In the rows, zero is written as 128.
One turn moves every row onto another: examples first, then more rows asked:
K380: [112 136 154 137 131 140 111 129 139  98 143 123 112 114 156]
K787: [123 116 134 145 109  69 136 138 135 109 175 105 152 140 130]
K906: [111 141 127 102 135 127 135 166 174 147 138 103 114 100 107]
K550: [126 131 141 151 111 134 147 136 135  83 129 118 124  87 132]
K768: [ 97 117 117  96 102 128 139 147 113 122 125 129 130  93 110]
K18: [113 144 147 148 162 127 115 159 145 117 121 112  94 103 113]
K129: [128 141 121 150 186 118 127 128 138 114 133 101 108 126 127]
K955: [126 138 128 146 112  48 115 136 136 119 145  92 138 129 109]
K708: [131 113 108 143 121 105 118 137 171 152 115 147 129  98 125]
K263: [127 102 114 120 150 129 121 153 128 147 136 152 119 126 136]
K814: [104 139 152 133 107  58 124 120 141 105 160 100 113 106 111]
K286: [127 110 136 131 110  77 132 125  98 109 168 103 146 127 113]
K918: [ 93 129 102 131 144 107 163 131 137 124 105 110 122 100 146]
K570: [147 138 132 108 144 146 141 139 144 122 143 108 131 129 152]
K297: [103 122 100 123 162 103 109 134 144 146 144 136  90 128 126]
K508: [104 131 144 125 110  71 113 151 127 122 169 104 138 144  97]
K797: [104 149 101 106 132  86 155 135 154 141 111 120 131  96 104]
K540: [123 144 100 130 116 117 121 121 169 140 117 109  99 121 148]
K327: [ 95 127 109 121 173 106 168 143 154 127 145 124 127 111 124]
K443: [114 132 135 152  97  55 126 118 124 104 153 114 121 116 112]
K423: [121 120 144 143 108  70 126 145 126 124 161 115 138 119  74]
K617: [150 120 118 140 108 118  98 143 130 128 109 132 113  93 104]
K833: [122 105 123 127 107  76 132 105 113 128 155  89 146 131 116]
K805: [ 99 133 129  99 143 125 137 144 127 134 111  89 147  95 109]
K60: [145 106 106 135 129 110 107 127 148 132 155 139 103 114 155]
K969: [139 120 156 140 117  81 125 133 141 128 166 128 143 134  84]
K123: [111 144 151 135 150 151 131 142 133 107 152  90 118 125 107]

K263 turns into K18
K286 turns into K423
K768 turns into K617
And these:
K129 turns into K327
K797 turns into K60
K508 turns into K955
K969 turns into K814
K805 turns into K708
K540 turns into K570

